One turn moves each row of this set onto another row. After a few examples, where does it send each row asked below?
felor: [ 2.05 -0.62 -1.24 -0.56  2.77  1.11 -0.34 -0.98 -1.68 -0.84  2.75  1.23
 -3.82  2.68 -0.07  0.38  1.88 -0.59 -1.59 -0.17  0.48  2.53 -0.72 -1.49]
kel: [ 0.46 -2.01 -1.29  0.45 -0.06  1.23  1.08  0.52 -1.24  1.07  1.69  1.49
 -0.72  0.10 -1.41  0.34  1.70 -1.23  0.37  1.14  0.97  0.74  3.23 -0.17]
lemi: [-0.93  0.93 -2.00  0.74 -0.52  0.28 -1.60  2.33 -0.55  1.52  1.08  0.56
 -1.39  1.94 -0.73  1.09  0.61  0.42  2.84 -0.60  1.78  1.19  1.34 -0.61]
zimen: [ 1.51 -1.72 -1.79 -0.30  2.31  1.24 -3.67  0.87  0.39 -0.27 -0.07  0.27
 -0.72  0.96  0.93  1.48  2.05  1.51 -0.01  1.14  2.02  0.57 -1.23  0.13]
Gosos: [-0.40 -1.09 -4.69 -1.67  0.19  0.41 -1.77  2.58  0.91  0.97  0.86  0.45
 -2.34  3.51 -0.08 -0.15  1.85  0.43 -0.60  1.60 -0.28  1.30  1.21 -0.15]
Gime: [-0.01  0.40 -1.65  0.40 -0.54  2.74 -0.40 -1.31  1.56  1.25  5.00  0.19
  0.00  1.33  0.07 -0.38  2.40  1.39 -1.18  0.52 -0.17  1.91 -0.31  2.68]
vig: [ 1.06 -0.15  1.93 -1.61  1.23  3.11 -1.96  0.62 -0.91  0.54  0.92  1.40
 -1.82  1.09 -0.53 -0.20  0.81 -0.55 -1.04  0.74  1.25  2.19 -1.02 -1.38]
bara: [-1.61  0.51 -1.50 -0.48  0.62  1.64 -0.57 -1.69  0.56  0.07 -0.32 -0.05
 -2.59  0.22 -0.32 -1.12  0.77  0.62  1.46  2.91 -1.37  1.21  0.35 -0.22]
Rem: [-0.14 -2.29 -0.41  0.66 -1.04 -0.97 -0.78 -0.72  0.32  0.38  0.69 -1.12
 -0.15  1.16  1.53  0.67  3.82  2.08 -0.13 -0.74  1.72  0.47 -0.50  0.27]
Fato: [ 2.68 -0.15 -1.88 -0.46  0.36 -2.32  0.02 -0.79  1.58  1.83  1.95  1.00
 -2.00  1.51 -1.25  1.27  2.07  1.55 -1.57 -0.85  0.61  1.07 -2.51  0.98]
tet: [ 0.14 -1.03 -1.13 -2.24 -0.73  1.10 -0.73 -0.16 -0.69  2.60  3.02  2.48
 -1.68  1.60 -2.61  1.99  1.92 -0.63  1.64 -0.10 -0.13  0.92 -0.43  1.12]
banu: [-0.40 -0.66 -3.01 -0.44  0.54  1.08 -0.62 -1.47 -2.35 -0.70  3.30  0.21
 -1.33  0.04 -0.64  0.81  2.60  1.93 -0.83  2.71 -0.89  2.32 -0.50  0.68]
robem: [-0.93  0.87 -2.35  0.67  1.30  1.64 -1.06 -0.70  1.49  0.28  5.58  0.14
 -1.32  0.04 -0.45 -1.57  1.30  2.25  0.06  0.58  0.77  0.84  0.53 -0.13]
vif: [ 0.05  0.96 -4.00 -1.04  2.16  2.60 -1.25 -0.19  1.34  0.30  1.92  0.30
 -1.87  3.43  0.64 -0.98  0.91  0.09 -0.73 -1.70 -0.34  0.00 -0.55 -0.99]
boser: [ 1.98  0.32 -0.20 -1.06  1.03 -2.03 -1.61  1.33 -0.76 -0.36  2.81  1.10
 -0.98  2.94  0.06  0.64  2.57 -1.64 -2.29 -0.47 -2.15  1.49 -0.83  0.64]
fivu: [-1.14 -1.42 -0.67 -1.18  0.37 -1.31 -0.94  1.50  1.45 -0.47  1.74  2.50
  0.20 -0.09 -1.88  1.47  1.98  2.53 -0.21 -0.01 -0.12  1.68  1.56 -0.21]
lol: [-0.42 -0.54 -0.21 -0.10 -0.76  1.11 -0.20  1.34 -2.86  0.58  1.11 -1.46
 -1.71  2.14  0.69 -1.38  1.56 -1.18  0.85  1.35  0.46  2.46 -2.39  0.16]
zutu: [ 1.14 -0.18 -1.29  0.86  0.91 -0.78  2.27  1.13  2.15 -1.63  2.45 -0.40
 -2.01  1.07  0.59 -1.71  0.85  0.04 -2.00  0.21 -0.68  2.43 -0.03  1.54]
lodar: [ 0.81  1.49 -1.36 -0.09  0.31  0.51 -2.58 -0.52  1.34 -1.17  1.96 -0.62
  0.56  2.54  1.42  0.69  0.83 -0.06  1.75 -0.34 -1.72 -0.25  1.16 -0.37]
Vepap: [-0.06 -1.70 -1.25  0.06 -0.24 -0.08 -2.17  0.28  2.30 -0.73  1.43 -1.91
 -2.56  1.07  0.50 -0.20  3.03  2.63 -1.42  1.40  2.00  1.12  0.11  0.90]
meful: [-0.73 -0.93 -0.43 -0.24  1.45 -0.16  3.72 -0.09 -1.78  1.63  2.30  0.28
 -1.16  2.08 -0.64  1.10  2.22 -0.54 -0.29  0.12 -0.60  0.55 -0.26  0.09]
gisub: [ 0.61  1.71 -1.64  0.52 -0.05  1.66 -1.39  1.50  0.03  0.99  2.58 -0.71
 -0.59  2.24  0.22 -1.04  1.92 -0.13 -2.58  3.84 -1.47  1.07 -0.95 -0.64]
Keto: [ 0.57  0.69 -1.07 -0.04 -0.26  1.75 -0.57 -0.48 -0.60 -0.07  0.21  3.67
 -1.34  2.22 -0.09  1.06  2.31 -0.84 -0.61  0.92 -1.91  3.64 -0.70  1.26]
Leg: [-0.05 -1.69  0.11  1.85  1.66  1.96 -1.27  1.54  2.49  1.55  4.45 -0.32
 -1.43  2.07 -1.67 -0.48  2.29  1.03 -0.97 -0.43  1.39  0.96 -1.37  0.22]
Dom: [ 0.34  2.02  0.40 -0.45  1.74 -1.44 -0.75 -1.06  1.20  0.21  0.63  1.93
 -1.36  2.12 -1.75 -0.57  2.38 -0.62 -0.95 -1.21 -0.13  3.27  0.13  2.37]
Baga: [ 1.52 -0.56 -2.37  1.94  2.89 -1.30 -2.01  1.26 -1.13  1.02  2.25  0.64
 -1.55 -0.89 -1.18 -0.10  0.84  0.95  0.39  0.34  1.16  1.56 -0.95  1.11]
Vez: [ 0.29 -0.91  0.89 -2.60  1.83  1.65 -0.07  1.84  0.21  0.25  2.73  0.25
 -2.99  4.07 -2.09  1.61  1.76  0.10 -0.53 -0.75  1.53  1.60  0.70 -0.22]
kupug: [ 0.28 -1.61  1.45 -0.89 -0.03 -0.78 -1.55  1.39 -0.40  1.07  1.38 -0.94
 -0.52  2.21 -0.73  1.43 -1.15 -0.24 -0.17  0.45 -1.60  3.52  0.18  0.17]
Toze: [-0.26  1.13 -0.47  0.00  0.42  0.92  0.04  1.35  3.06  1.12  1.36  0.69
 -0.79  1.46 -2.57 -1.61  1.83 -0.47 -0.59  0.42 -0.36  0.15 -3.51 -0.73]
befu: [ 1.31  1.52 -1.77 -0.75  0.31  0.75 -1.66  0.38  2.86 -2.00  0.65  1.14
 -0.73  0.91  0.71 -0.57  1.57  1.29  0.59 -0.93  0.43 -1.20  0.30 -0.69]
sul: [ 0.66 -1.11 -0.85 -1.85 -0.07 -0.01  0.21 -0.02 -0.08 -1.00  1.34 -1.30
  0.15  3.38 -1.04 -1.04  0.55  1.17 -0.10  2.76 -1.31  3.26 -1.24 -1.53]
Bese: [-0.10 -0.51 -0.07 -1.85 -0.52 -1.46  0.69  0.30  1.41  0.52  0.15 -1.46
 -3.22  3.57  0.72 -0.83  2.15  1.06 -0.19 -0.89 -0.58  0.64  0.06  1.44]
Vav: [ 0.41  0.95  1.10  0.50 -0.60  0.50 -1.23  1.54  1.72 -0.55  3.07  2.58
  0.44 -0.37 -0.13  0.20  0.56 -1.68  1.11 -0.35 -0.20  1.46  0.58 -0.40]

Vav goes to banu
sul goes to Dom
Baga goes to Gosos
And these:
zutu goes to fivu
boser goes to tet
Fato goes to lemi
Vepap goes to befu
Vez goes to vig
Rem goes to lodar
vif goes to Leg
kupug goes to Keto

